(in the rows, 128 means zero)
One turn sends every row of this set to another row. A few are shown first. Where does it send the rows asked after them?
j48: [101 119 140 165 143 120 154 108 116 136 172 139 117]
j980: [120 126 117 108 153 138 106 151 104  83 102 135 109]
j221: [104 100  98 113 125 105 107 127 157 122 113 135 141]
j289: [106 116 133 171 137 135 151 120 108 119 167 162 147]
j466: [117 133 130 135  96 121 114 125 171  99 125 120 108]
j308: [112 121 128 172 139 141 151 121 111 119 170 158 145]
j179: [130 127 110 137 115 129  81 146 145 102 133 137 103]
j217: [125 114  96 129 127 125  80 145 139 112 130 144 118]
j697: [138 149 126 107 127 113 128 108 122 112  87 106 135]
j461: [108 113 136 170 141 135 146 128 108 117 168 152 158]
j994: [101 119 142 168 141 121 151 107 110 133 170 149 117]
j191: [150 161 127 115 125 126 120 114 119 108  95 111 116]
j876: [106 121 133 171 138 129 154 110 110 132 170 159 120]
j673: [138 143 117 103 134 114 123 112 118 115  86 113 142]
j926: [124 138 125 116 141 146 113 148 111  74 105 135 100]
j701: [111 125 126 172 137 140 156 114 113 126 172 157 130]
j161: [115 102  91 118 132 115  88 138 144 121 121 143 132]
j889: [109 116 112  99 160 124 113 143 105  94  95 134 116]
j553: [ 98 121 119  96 145 118 146 119 129  98  86 124 114]
j66: [107 120 129 172 136 135 154 115 109 125 167 164 134]
j312: [144 141 109 104 140 119 118 119 111 115  88 120 145]
j155: [ 98 110 152 166 142 119 146 121 107 119 167 145 151]
j568: [ 97 113 149 164 146 113 149 112 112 134 170 131 128]
j22: [102 109 147 164 144 123 144 126 107 120 168 140 156]
j932: [101 107 110 116 113 105 121 118 168 115 111 126 137]
j484: [108 124 131 170 139 131 158 108 116 132 172 148 118]
j578: [121 146 130 118 127 147 131 138 124  70 102 130  96]
j841: [144 157 129 111 125 118 126 110 123 107  92 106 123]
j452: [ 98 115 152 165 142 114 147 112 110 132 170 143 125]
j181: [126 134 123 139 101 130  97 136 158  96 131 127 100]
j113: [148 145 106 109 140 126 110 122 106 114  93 124 135]
j417: [153 153 111 114 135 130 108 122 108 110  97 122 123]
j576: [155 161 119 117 130 130 112 118 111 107  99 116 116]
j802: [105 121 125 124  99 111 124 119 175 107 115 119 122]
j112: [100 113 112  94 156 117 130 130 116 100  90 129 117]
j863: [102 134 124 105 131 126 153 118 136  88  89 123 104]
j457: [ 98 111 155 165 143 113 146 116 108 127 168 140 138]
j104: [103 112 142 169 139 128 150 123 107 118 166 155 155]
j894: [112 144 130 113 125 138 148 126 133  76  95 124  97]
j759: [ 98 110 152 162 146 115 146 119 109 128 170 134 145]

j576 turns into j191
j452 turns into j457
And these:
j578 turns into j894
j484 turns into j48
j932 turns into j221

One turn sends every row of this set to another row. A few are shown first. Where does it send the rows asked after them?
j159: [147 105 111 110  93 151 125 142 143 152 131 110 119 128 147 106 151 170
 127 119 138 126 163 104 135 103 131 117 143 204 110  79 153 103 207 130
 137 182 108 136 178 137 163 135  96 136 128]
j638: [ 94  92 104 145 114  96  77 180 181 127 148 127 143 144 146 118 112 134
 146  84 103 108 154 142 124 117 154 144 174 173 171  78 146 122 151 141
 150 148 119 118 121 130 154 124 122  96 160]
j609: [ 94  91 100 144 112 100  76 174 176 131 157 116 150 145 131 120 109 134
 137  76 111 115 150 139 128 119 153 138 172 178 164  77 141 125 160 136
 155 143 114 115 128 130 160 136 127  95 161]
j59: [151 103 107 118 104 131 123 139 144 155 151 120 124 138 159 124 165 157
 116 122 149 111 156 111 153 118 123 121 157 197 119 106 165  98 202 128
 134 175 128 140 168 158 153 138  88 146 138]
j524: [126 123 104 138 137  88 114 171 178 137 136  99 120 167 117 129 159 112
 162  91 121  91 149 116 131 121 149 147 148 180 143  74 143 131 154 158
 152 146  98 130 118 115 197 134 135 109 134]
j580: [127 138  88 145 174 123 142 166 150 118 157 150 130 196 148 103 103 148
 144 115 140 138 113 137 120  85 122 148 172 152 143  98 137 157 139 106
 154 162  87 131 120 153 187 114 113 103 116]
j152: [149  98 105 166 146 143 124 180 159 131 179 150 111 175 153  99 103 162
 173  89 152 114 153 148 114  72 123 182 170 163 147 109 152 164 146 131
 179 166 110 126 115 134 194 114 115 124 111]
j195: [ 88 128 115 135 143 129 143 141 179 155 154  92 101 125 149  75 115 177
 121 114  90 115 200 118 150 147 133 136 175 171 117 119 146 131 138 115
 132 217 102 117 129 145 161 159 134 140 143]
j695: [138 106 130 153 142 135 103 150 124 163 151 155  80 183 160  98 162 170
 112  99 138 171 176 153 151 123 110 150 139 188 152 107 162 128 112 137
 151 164 107 141 147 161 146  91 170 126 140]
j42: [145 120 132 131 130 158  95 172 124 158 142 154 128 170 141  88 112 164
 112 129 117 142 146 150 160 107 102 184 163 177  94  94 132  83 117 133
 150 197 135 147 110 142 176 104 151 144 152]
j423: [155  97 103 163 149 142 123 174 151 128 171 141 108 171 156  95 117 154
 183  86 145 117 157 139 118  79 119 180 169 166 146 116 158 167 139 130
 172 160 101 126 103 132 200 105 111 121 123]
j92: [145  94 104 145 165 135 119 125 143 150 160 108 119 179 150 138 147 169
 122  75 106 114 161 126 103 107  86 112 144 167 153 108 146 131 107  75
 167 201 115 135 142 128 133 133 156 151 121]
j756: [163  98 118 134 178 160 116 126 169 148 130 119  93 153 151  85 129 149
 121 134 116 105 118 126 124  88  77 122 177 149 152 101 124 100 129 130
 187 200 132  96 148 155 147 139 122 155 120]
j965: [148 118 129 150 126 156  95 173 125 164 150 154 115 168 156  90 130 162
 114 136 125 142 145 149 169 104  95 185 149 180  90 105 128  96 110 136
 161 185 139 139 126 155 176  97 148 147 146]
j809: [146 117 123 135 134 169  99 173 131 150 137 144 145 154 145  85 110 147
 113 138 116 138 142 147 156  95  98 197 157 178  81  94 141  83 128 129
 152 204 136 146 117 143 179 120 123 146 145]
j704: [158 106 129 129 163 172 126 146 177 140 125 113  94 138 139  69 126 147
 122 139 126 109 120 141 137  87  89 138 184 144 137  89 146 110 146 145
 187 190 127  77 163 160 162 148 120 152 119]
j30: [161  92 119 122 173 166 121 141 172 141 117 112  82 140 145  90 135 157
 123 131 119 113 119 135 131  83  90 126 184 137 157  91 135 102 134 147
 190 194 132  98 151 158 154 137 130 150 111]
j611: [118 111 102 145 142  97 117 168 174 132 141  88 123 156 126 129 162 110
 159  92 126  97 149 122 133 126 148 152 146 186 146  80 136 123 149 162
 154 149 104 137 118 120 198 147 132 108 130]
j774: [144  99 115 112  88 134 121 139 146 154 134 123 118 141 154 115 152 168
 131 105 156 126 168 105 152 103 130 117 148 196 115  90 161  98 195 115
 142 178 116 143 180 143 162 124  92 142 128]
j966: [ 94 126 120 123 151 142 105 120 158 136 103 142 149 111 131  96 114 171
 156  94 126 121 184 161 140 105 132 151 150 175 136  83 178 120 110 137
 106 210 116 114 137 131 165 153 150 121 113]
j381: [ 93 137 123 131 136 137 133 146 181 155 146  99 121 118 142  87 107 175
 136 112  94 101 198 128 147 149 137 149 172 174 115 117 149 125 143 123
 122 224 121 110 143 154 164 164 136 127 141]
j781: [156  97 110 143 176 132 110 122 150 155 151 118 108 175 149 134 145 153
 119  91 108 123 159 128 106  95  91 115 148 161 159 113 132 120 114  74
 172 203 118 136 134 137 133 143 160 152 120]
j419: [127 141  85 141 168 112 128 167 152 117 152 148 120 191 148 101 102 150
 157 112 139 138 117 140 113  84 115 138 172 143 145  98 138 152 134  97
 158 167  94 129 124 148 193 114 110  99 117]
j519: [151 116 124 116 123 178 122 143 168 126 117 103 124 131 128  93 145 171
 129  90 134 150 149 145  96  88 135 127 144 202 128  43 146 117 143 127
 137 180  96  96 143  94 159 111 160 112 115]
j940: [ 94 124 123 129 149 143 108 120 164 136 104 143 157 121 140 100 129 174
 153 100 125 113 172 176 124  95 125 148 146 176 136  74 186 117 101 149
 114 210 119 117 141 124 170 142 162 119 112]
j896: [111 129 126 141 133 129 140 164 181 151 176  86 102 128 159  85 121 169
 108 125  80 104 192 131 144 150 129 139 175 176 110 123 138 117 150 108
 140 198 113 120 137 153 163 166 138 138 146]
j489: [132 102 115 156 138 140 104 144 123 155 161 143  86 182 162  98 164 181
 109  88 142 163 168 153 139 137 107 136 130 188 153 104 171 139 118 141
 139 170 105 137 155 157 150  88 162 122 132]
j603: [156 114 127 110 119 181 122 144 155 133 115 101 118 123 126  92 140 165
 141  91 128 155 162 126 116  89 139 134 139 201 134  47 147 115 163 117
 134 176  86 102 151  91 167 124 154 111 110]

j152 turns into j609
j419 turns into j524
And these:
j92 turns into j519
j896 turns into j704
j781 turns into j603
j42 turns into j195
j381 turns into j756

One turn sends every row of this set to another row. A few are shown first. Where does it send the rows asked after them?
j540: [162 117 114 123 135 146 104 121 126  79 126 185 126 108 132 133 149 119
 129 112  75 124  91 138]
j866: [169 127 133 122 164 120 118 156 123  87 143 166 131 144 133 149 114 168
 109 125 124 186  99 135]
j822: [155 131  73 109 184 166 101 130 130 120 112 137 119 151 135 136 184 103
 131 121 129 156  91 156]
j494: [169 126  81 127 154 143 121 132 109 114  79 112 128 154 123 138 167 106
 150 125 154 106 102 156]
j543: [152 149 103 143 143 130 120 132 116 113  71 112 131 150 137 134 186 131
 120 106  83 107  98 134]
j507: [138 109 139 132 153 116 114  89 110  61 134 143 120 157 150 133 140 137
 128  99  88 134 128 102]
j955: [147 143  98 126 186 147 158  97 135 135 116 170 122 170 112 135 168 146
 105 106 119 114 145 127]
j39: [144 140  85 122 176 156 141 108  97 128  99 124 107 189 113 131 157 118
 144 149 124 134 128 145]
j319: [142 111 103 153 195 110 120 108 119  91 153 171 143 160 162 123 138 141
  97 149 146 140 148 108]
j645: [163 126 103 143 189 132 112 125 120  77 141 208 148 126 146 122 164 129
 114 166 138 132 112 149]
j786: [168 138 115 122 182 115 108 149 100  76 114 160 135 125 106 149  99  98
 117 150  99 125 125 150]
j123: [171 134 140 132 175 108 140 143 120  76 133 171 137 164 125 157 117 174
 120 131 122 166 102 129]
j590: [168 128 132 132 156 117 131 160 109  87 131 158 127 143 124 148 108 161
 128 149 124 180  95 144]
j619: [186 135 149 121 194 119 105 138 103  59 123 188 139 142 112 155 118 122
 105 126 113 119 137 139]
j293: [168 119 119 120 144 155 112 102 141  90 109 192 126 152 125 160 123 135
 133 127  77 100 108 123]
j38: [135 111 103 140 142 111 114  97 116  78 122 117 120 159 144 135 112 107
 151 130  83 142 106 113]
j81: [155 158 108 146 149 128 116 126 128 116  76 106 131 164 132 153 173 137
 119 101  86  98 100 126]
j390: [159 128  87 131 160 135 142 121 123 133  89 126 126 181 124 147 160 133
 121 104 153  83 136 126]
j236: [164 124  88 125 164 131 112 132 121 109 111 118 135 142 143 131 189 112
 116  78 162 118 106 143]
j929: [166 129 116 134 175 131 142 113 119 104 101 142 138 157 116 142 191 135
 121  83 162  84 123 134]
j820: [160 148 129 138 154 133 111 126 132 104  76 118 126 174 136 150 189 138
 114  93  91  96 102 127]
j784: [153 139 125 134 147 133 108 132 124 103  78 119 120 162 145 133 194 140
 112  93  91 109 104 128]
j303: [158 133 121 125 194 103 110 131 121  84 127 146 128 161 124 164  78 108
  97 130 111 125 151 123]
j475: [134 110  81 147 187 113 103 116 114  97 137 153 135 150 163 119 133 122
 108 173 146 154 127 128]
j70: [161 121  96 150 182 137 121 111 117 102 125 201 146 149 132 134 135 133
 124 189 136 121 119 144]
j875: [165 130 123 128 158 118 141 150 127 102 134 160 130 155 122 151  92 166
 112 141 120 173 105 132]
j933: [154 145 106 134 208 129 132 100 120  86 126 144 141 153 123 134 209 129
 117  88 132 146 113 138]
j41: [158 123 134 117 184 109  93 147  98  69 134 147 129 130 138 136 103 100
  89 117 115 147 145 139]

j955 turns into j39
j70 turns into j475
And these:
j786 turns into j41
j123 turns into j875
j390 turns into j494
j784 turns into j820
j293 turns into j38

